One turn moves each row of this set onto another row. After a few examples, where does it send each row asked below?
q_81: 27.5; -4.6; -0.5; 13.5; -6.1; 11.8; 10.1; -48.0; 3.3; 10.9; -10.8; -3.1; 28.9; -7.8; -1.1; -6.0; -17.3; -39.0; 12.7; -25.9; 13.0
q_308: 31.0; 20.8; -26.1; 34.2; -10.3; -7.2; 14.1; -2.3; 7.4; 12.1; -16.5; 27.0; -8.5; -1.4; 4.6; -0.5; 16.3; -5.4; -18.2; 11.0; -6.7
q_913: 13.3; -24.5; 18.5; -1.7; -16.0; -10.2; 1.6; 2.9; -21.5; -39.8; -17.2; 7.3; 9.9; -5.6; 15.8; -26.6; -12.9; -30.2; 14.6; -8.0; 17.0
q_583: 23.5; 18.8; -3.6; 32.5; -9.0; -12.0; 0.5; -11.6; 2.3; -27.8; 17.2; 15.9; 28.8; -3.8; -10.8; 14.9; 6.0; -5.3; -10.5; -8.6; -1.3
q_845: 33.5; -11.5; -27.9; 8.6; -32.1; -15.4; -21.0; -8.9; 0.5; 28.9; 14.8; 4.0; 21.3; -33.7; 30.8; -22.0; 1.3; -19.8; -12.0; 6.5; 7.5
q_112: 42.5; -19.1; -20.3; -33.2; -6.6; -5.9; 8.2; -4.3; -4.9; 14.6; -8.0; 25.8; 5.2; 7.9; 20.2; -6.4; 5.3; -1.8; -23.4; -28.6; 14.7
q_968: 13.4; -38.8; -8.9; 3.5; -49.8; -5.2; -17.9; 25.8; -12.7; -4.0; -13.6; -5.7; 9.4; 7.8; -1.3; -17.6; 1.5; -24.5; 5.8; 9.0; 1.4
q_841: 22.8; 24.7; 21.4; -9.1; 2.0; -7.2; 24.7; -6.0; -25.8; 7.5; 9.9; -15.5; 17.6; -5.4; -6.1; 11.2; 18.5; 3.2; -23.6; -14.3; 25.7
q_298: -0.2; 23.7; 7.9; 14.9; -15.7; -5.8; -17.9; 19.6; -4.2; -6.7; 16.8; -3.6; 8.4; 12.9; 6.3; 11.5; 31.3; -21.1; -22.9; 12.6; -1.8
q_405: 24.8; -17.0; 12.3; -20.4; -16.0; 19.0; -4.9; -20.3; -52.7; 21.0; 27.8; -7.8; 10.4; -23.3; -4.1; -5.4; -19.3; -27.2; -20.3; -9.4; -15.3
q_139: 27.2; -20.6; -3.1; 31.0; -21.8; 2.5; -19.6; -17.0; -7.6; 16.2; 5.9; 1.9; 29.3; 0.9; 44.3; -20.1; -14.3; -17.0; 2.1; -0.3; -31.2
q_682: 35.9; -32.4; 21.1; 3.7; -24.1; 39.1; 16.6; -5.3; -40.4; 13.5; -0.8; -14.3; 15.3; -19.6; 15.2; -35.8; -4.4; -12.3; -15.9; 13.9; -13.3
q_874: 49.2; -10.9; -14.3; 8.0; -19.3; 23.5; -26.7; 5.6; -12.0; -15.1; 25.9; -30.1; 29.0; 3.6; 16.0; 3.7; -0.3; -27.4; -12.5; -7.0; -12.6
q_918: 7.0; 17.5; 20.0; 0.3; 10.3; -1.0; 25.4; -14.0; -15.6; -5.5; -6.3; 4.1; -18.7; -4.2; 5.5; -17.0; 23.6; -18.4; -12.4; 25.2; 24.6
q_309: 13.5; 16.6; 7.4; -17.5; -3.7; 10.3; -16.9; 14.6; -18.1; 31.5; 1.3; -20.5; -8.0; -1.4; 14.6; -7.3; 22.7; -5.5; -41.0; 11.9; -4.2
q_458: 27.0; -10.3; -0.3; -28.4; -12.2; -3.9; -0.9; -12.8; -25.3; -37.0; 1.4; 10.0; 12.1; 2.5; 28.1; -9.9; -0.4; -21.3; -20.4; -34.8; -7.4
q_439: 34.7; -25.9; -2.5; 11.2; 18.5; 12.4; 7.1; -13.8; -14.0; 8.2; 15.7; 7.3; 18.7; -8.2; 22.6; 0.5; -20.3; -13.2; -0.4; 10.8; 45.8
q_345: 28.2; 20.2; 23.4; 10.8; -16.6; 3.7; 37.3; 13.7; -17.5; 7.9; -10.0; -6.1; 3.9; 6.1; -30.1; 11.4; 7.7; -22.8; 0.2; 0.2; -15.6
q_728: 34.9; 7.7; 6.8; 16.5; -12.4; 3.3; 8.1; -6.1; -6.3; -16.3; -4.0; 7.0; 4.2; -5.1; -12.8; -8.4; -10.3; -26.2; 15.2; 26.2; -48.7
q_677: 33.3; -34.5; -4.1; -24.7; -30.7; 11.1; 3.3; 20.1; -16.6; 32.8; -16.0; 6.3; -6.5; 7.8; -19.3; -15.3; -2.0; -12.4; -8.1; -19.4; 2.5
q_469: 35.5; -17.0; -1.6; -3.1; -4.9; 32.7; -22.6; 6.7; -13.4; 17.6; -1.3; 9.9; 31.8; -27.3; 11.4; -14.8; 13.0; -5.3; -23.0; 14.5; 39.4
q_233: 27.9; 25.7; 4.1; -10.4; -3.5; 3.9; -3.7; -7.4; -34.5; -2.1; 0.3; 4.9; -16.2; 3.6; 4.5; -12.5; 22.4; -13.1; -21.0; 11.3; -47.1
q_93: 18.7; -2.6; -11.1; 10.8; -7.4; 16.7; 9.9; -4.3; 4.8; 20.2; -20.7; -4.3; -24.9; -7.8; 10.3; -30.0; 2.3; -22.7; -15.4; 42.2; -9.7
q_382: 57.1; -3.8; 16.1; 5.5; -8.8; 22.7; 14.1; -4.4; -7.5; 13.6; -5.7; -18.4; 8.5; -33.9; -5.7; -34.3; -16.6; -32.8; 16.0; -19.3; 8.1
q_198: 44.6; 2.5; -4.2; -33.2; -16.8; 15.3; -22.8; -14.8; -22.1; 6.3; 11.4; -14.5; 51.3; -9.6; -7.1; 12.7; 13.9; -31.8; -3.5; -9.5; 3.3

q_469 -> q_81
q_309 -> q_583
q_968 -> q_112
Now find these:
q_845 -> q_439
q_345 -> q_233

